In the data rows, the value 50 means zero.
Here is a table of points, one per row:
tensor([69, 59, 58, 54, 60, 34, 40, 44, 54, 27, 50, 56, 51, 62, 50, 48, 42, 57, 60, 43, 58, 43, 50,
        51, 46, 53, 41, 53,  0, 39, 43, 47])
tensor([46, 57, 54, 60, 65, 57, 49, 37, 53, 58, 59, 52, 40, 47, 32, 55, 51, 33, 39, 52, 51, 50, 52,
        52, 54, 45, 43, 66, 53, 45, 40, 57])
tensor([45, 36, 58, 46, 59, 45, 43, 78, 73, 46, 59, 25, 48, 36, 49, 61, 67, 65, 43, 48, 47, 38, 41,
        35, 38, 42, 48, 46, 61, 50, 63, 46])
tensor([47, 53, 44, 38, 55, 56, 43, 38, 58, 67, 54, 64, 44, 56, 56, 38, 58, 45, 60, 38, 41, 37, 36,
        60, 32, 62, 68, 62, 45, 54, 50, 50])
tensor([45, 56, 46, 61, 46, 51, 32, 38, 41, 46, 50, 56, 51, 40, 70, 68, 53, 29, 40, 41, 48, 44, 68,
        54, 35, 43, 37, 49, 53, 61, 55, 69])
tensor([81, 45, 47, 53, 31, 31, 51, 58, 65, 54, 42, 58, 46, 48, 41, 54, 64, 71, 44, 60, 33, 78, 62,
        40, 66, 57, 51, 48, 56, 40, 35, 45])
tensor([32, 79, 40, 27, 45, 28, 58, 75, 51, 70, 34, 55, 42, 39, 55, 41, 60, 43, 57, 61, 43, 44, 55,
        78, 66, 42, 40, 55, 52, 50, 36, 56])
tensor([42, 56, 74, 45, 42,  5, 64, 42, 58, 50, 60, 51, 47, 48, 96, 44, 41, 52, 77, 54, 65, 57, 50,
        59, 32, 54, 48, 50, 65, 39, 45, 42])
tensor([57, 54, 52, 46, 56, 60, 60, 46, 49, 51, 48, 85, 50, 50, 48, 75, 43, 47, 76, 58, 39, 34, 35,
        40, 52, 41, 67, 34, 61, 49, 39, 49])
tensor([66, 54, 59, 44, 51, 63, 43, 53, 45, 44, 61, 56, 54, 55, 46, 38, 51, 37, 41, 58, 41, 60, 60,
        36, 48, 64, 63, 44, 62, 48, 61, 68])
tensor([47, 41, 48, 48, 58, 49, 54, 46, 38, 50, 55, 40, 51, 48, 47, 36, 66, 30, 51, 24, 43, 81, 54,
        51, 65, 54, 63, 47, 63, 49, 56, 36])
tensor([60, 45, 68, 65, 74, 61, 37, 46, 45, 61, 55, 46, 49, 53, 54, 55, 45, 93, 54, 43, 63, 54, 53,
        57, 51, 57, 54, 30, 59, 69, 38, 53])
tensor([38, 48, 66, 47, 48, 54, 64, 57, 60, 35, 61, 53, 39, 59, 42, 45, 35, 46, 38, 62, 58, 62, 40,
        48, 52, 49, 46, 39, 47, 50, 47, 55])
tensor([45, 56, 48, 59, 54, 39, 57, 60, 55, 46, 52, 53, 62, 53, 53, 72, 63, 63, 45, 59, 57, 42, 54,
        66, 64, 55, 58, 53, 45, 48, 38, 58])
tensor([52, 45, 47, 56,  4, 79, 48, 50, 44, 52, 40, 28, 53, 49, 53, 52, 38, 52, 56, 57, 39, 48, 44,
        58, 69, 67, 59, 48, 55, 41, 56, 53])
tensor([41, 43, 44, 53, 47, 40, 42, 47, 42, 62, 54, 66, 47, 61, 54, 62, 33, 60, 19, 58, 45, 44, 33,
        49, 55, 47, 48, 49, 30, 48, 53, 45])
tensor([65, 40, 47, 32, 55, 37, 68, 47, 38, 57, 52, 46, 59, 59, 53, 48, 41, 65, 54, 51, 34, 48, 60,
        44, 41, 39, 44, 66, 61, 55, 28, 60])
tensor([52, 29, 44, 57, 60, 54, 52, 33, 68, 52, 49, 61, 54, 49, 50, 23, 58, 41, 55, 47, 62, 40, 35,
        64, 37, 49, 39, 51, 67, 37, 36, 48])
tensor([44, 37, 57, 49, 56, 52, 60, 47, 48, 55, 41, 44, 38, 38, 52, 60, 34, 36, 52, 45, 39, 60, 46,
        55, 41, 46, 69, 53, 22, 50, 39, 46])
tensor([56, 44, 44, 68, 65, 64, 47, 36, 51, 51, 39, 37, 41, 56, 51, 48, 60, 57, 97, 76, 39, 61, 33,
        47, 72, 37, 38, 56, 34, 50, 62, 66])
tensor([60, 51, 32, 33, 30, 62, 45, 39, 43, 52, 54, 30, 48, 28, 38, 52, 58, 45, 38, 53, 58, 49, 41,
        37, 70, 57, 53, 57, 43, 57, 75, 60])
tensor([56, 41, 39, 55, 49, 36, 51, 41, 34, 41, 45, 52, 37, 40, 57, 60, 50, 83, 39, 40, 87, 54, 63,
        40, 55, 52, 53, 62, 58, 40, 60, 45])
tensor([49, 55, 48, 48, 34, 48, 45, 49, 49, 45, 38, 22, 45, 86, 56, 58, 48, 44, 62, 47, 79, 52, 41,
        36, 41, 41, 57, 71, 48, 57, 39, 35])
tensor([46, 54, 44, 48, 46, 47, 55, 44, 62, 62, 55, 49, 47, 53, 49, 72, 43, 42, 37, 48, 52, 59, 32,
        48, 61, 50, 42, 28, 59, 51, 53, 54])
tensor([54, 47, 42, 65, 47, 51, 53, 80, 37, 24, 54, 50, 45, 42, 51, 45, 44, 43, 45, 50, 44, 49, 34,
        58, 37, 58, 41, 57, 51, 65, 43, 43])
tensor([58, 54, 43, 64, 49, 37, 69, 45, 47, 69, 51, 37, 45, 43, 39, 39, 56, 48, 55, 49, 35, 28, 48,
        35, 39, 53, 46, 42, 46, 61, 61, 46])
tensor([51, 53, 35, 56, 58, 62, 61, 49, 49, 42, 61, 47, 39, 52, 50, 52, 43, 55, 48, 28, 39, 53, 71,
        52, 27, 38, 55, 43, 44, 39, 57, 51])
tensor([53, 43, 48, 46, 57, 47, 51, 46, 55, 37, 47, 62, 53, 44, 61, 55, 51, 50, 58, 61, 53, 50, 60,
        65, 51, 45, 52, 43, 44, 55, 82, 50])
tensor([50, 44, 49, 49, 48, 53, 41, 62, 41, 54, 42, 78, 46, 42, 24, 45, 47, 65, 54, 36, 47, 54, 52,
        53, 25, 50, 49, 53, 53, 46, 69, 52])
tensor([38, 53, 45, 50, 41, 40, 50, 24, 58, 55, 53, 58, 52, 60, 32, 38, 40, 41, 69, 50, 51, 47, 68,
        46, 72, 54, 50, 53, 45, 64, 58, 40])
tensor([60, 57, 53, 57, 63, 51, 47, 50, 53, 48, 43, 47, 54, 41, 47,  0, 42, 44, 28, 40, 52, 45, 42,
        49, 59, 38, 55, 55, 56, 57, 61, 53])
tensor([53, 42, 62, 52, 53, 47, 47, 50, 36, 56, 53, 45, 56, 74, 61, 50, 64, 41, 18, 53, 50, 49, 48,
        56, 55, 51, 47, 53, 47, 48, 57, 52])
tensor([34, 48, 60, 39, 52, 55, 48, 55, 43, 61, 45, 49, 47, 43, 47, 32, 50, 38, 54, 73, 45, 56, 63,
        41, 50, 53, 45, 35, 44, 42, 16, 47])
tensor([53, 54, 48, 59, 50, 46, 51, 77, 51, 63, 57, 50, 52, 54, 40, 46, 42, 26, 62, 49, 79, 49, 63,
        45, 58, 53, 48, 49, 52, 49, 48, 50])
tensor([47, 45, 45, 48, 43, 49, 32, 46, 46, 32, 40, 55, 48, 51, 54, 54, 54, 32, 48, 15, 38, 32, 52,
        44, 72, 41, 43, 27, 55, 53, 47, 51])
tensor([31, 56, 26, 40, 52, 28, 35, 66, 66, 43, 38, 46, 56, 47, 50, 64, 44, 42, 50, 59, 35, 59, 57,
        40, 48, 68, 50, 60, 49, 44, 53, 49])
tensor([39, 54, 67, 38, 52, 50, 58, 37, 40, 45, 60, 41, 57, 51, 40, 63, 41, 58, 51, 33, 40, 49, 48,
        50, 46, 56, 43, 47, 57, 47, 55, 40])
tensor([25, 51, 70, 57, 35, 68, 55, 45, 56, 46, 34, 59, 49, 51, 41, 49, 75, 55, 37, 51, 59, 39, 66,
        47, 33, 54, 62, 47, 50, 56, 50, 55])
tensor([64, 61, 57, 49, 60, 58, 47, 38, 36, 44, 53, 43, 56, 62, 41, 54, 48, 45, 47, 79, 69, 41, 49,
        67, 36, 45, 44, 42, 65, 47, 59, 39])
tensor([52, 61, 46, 41, 56, 99, 60, 69, 58, 56, 53, 62, 54, 49, 86, 49, 44, 55, 46, 47, 37, 53, 46,
        42, 56, 56, 41, 73, 48, 49, 54, 43])
tensor([49, 48, 44, 49, 45, 48, 37, 58, 55, 44, 60, 40, 99, 31, 35, 52, 59, 74, 45, 54, 55, 56, 44,
        57, 43, 32, 49, 54, 48, 52, 34, 49])
There is one direction along which these points spread out most. Take the direction at right angles to it along which they spread out most. Then take the direction at right angles to both along which they spread out most. Go by this last direction. For each point below, how far along it does it lie, from 0 to 99? The average is 50, and the first point in the table lies past the average. One standard deviation of the points above along it is 16.
tensor([66, 54, 59, 44, 51, 63, 43, 53, 45, 44, 61, 56, 54, 55, 46, 38, 51, 37, 41, 58, 41, 60, 60,
        36, 48, 64, 63, 44, 62, 48, 61, 68]) 57
tensor([38, 48, 66, 47, 48, 54, 64, 57, 60, 35, 61, 53, 39, 59, 42, 45, 35, 46, 38, 62, 58, 62, 40,
        48, 52, 49, 46, 39, 47, 50, 47, 55]) 53
tensor([50, 44, 49, 49, 48, 53, 41, 62, 41, 54, 42, 78, 46, 42, 24, 45, 47, 65, 54, 36, 47, 54, 52,
        53, 25, 50, 49, 53, 53, 46, 69, 52]) 61
tensor([52, 45, 47, 56,  4, 79, 48, 50, 44, 52, 40, 28, 53, 49, 53, 52, 38, 52, 56, 57, 39, 48, 44,
        58, 69, 67, 59, 48, 55, 41, 56, 53]) 27
tensor([56, 44, 44, 68, 65, 64, 47, 36, 51, 51, 39, 37, 41, 56, 51, 48, 60, 57, 97, 76, 39, 61, 33,
        47, 72, 37, 38, 56, 34, 50, 62, 66]) 51
tensor([46, 57, 54, 60, 65, 57, 49, 37, 53, 58, 59, 52, 40, 47, 32, 55, 51, 33, 39, 52, 51, 50, 52,
        52, 54, 45, 43, 66, 53, 45, 40, 57]) 63
tensor([44, 37, 57, 49, 56, 52, 60, 47, 48, 55, 41, 44, 38, 38, 52, 60, 34, 36, 52, 45, 39, 60, 46,
        55, 41, 46, 69, 53, 22, 50, 39, 46]) 59
tensor([39, 54, 67, 38, 52, 50, 58, 37, 40, 45, 60, 41, 57, 51, 40, 63, 41, 58, 51, 33, 40, 49, 48,
        50, 46, 56, 43, 47, 57, 47, 55, 40]) 55
tensor([53, 43, 48, 46, 57, 47, 51, 46, 55, 37, 47, 62, 53, 44, 61, 55, 51, 50, 58, 61, 53, 50, 60,
        65, 51, 45, 52, 43, 44, 55, 82, 50]) 56
tensor([52, 29, 44, 57, 60, 54, 52, 33, 68, 52, 49, 61, 54, 49, 50, 23, 58, 41, 55, 47, 62, 40, 35,
        64, 37, 49, 39, 51, 67, 37, 36, 48]) 80
tensor([45, 56, 46, 61, 46, 51, 32, 38, 41, 46, 50, 56, 51, 40, 70, 68, 53, 29, 40, 41, 48, 44, 68,
        54, 35, 43, 37, 49, 53, 61, 55, 69]) 63
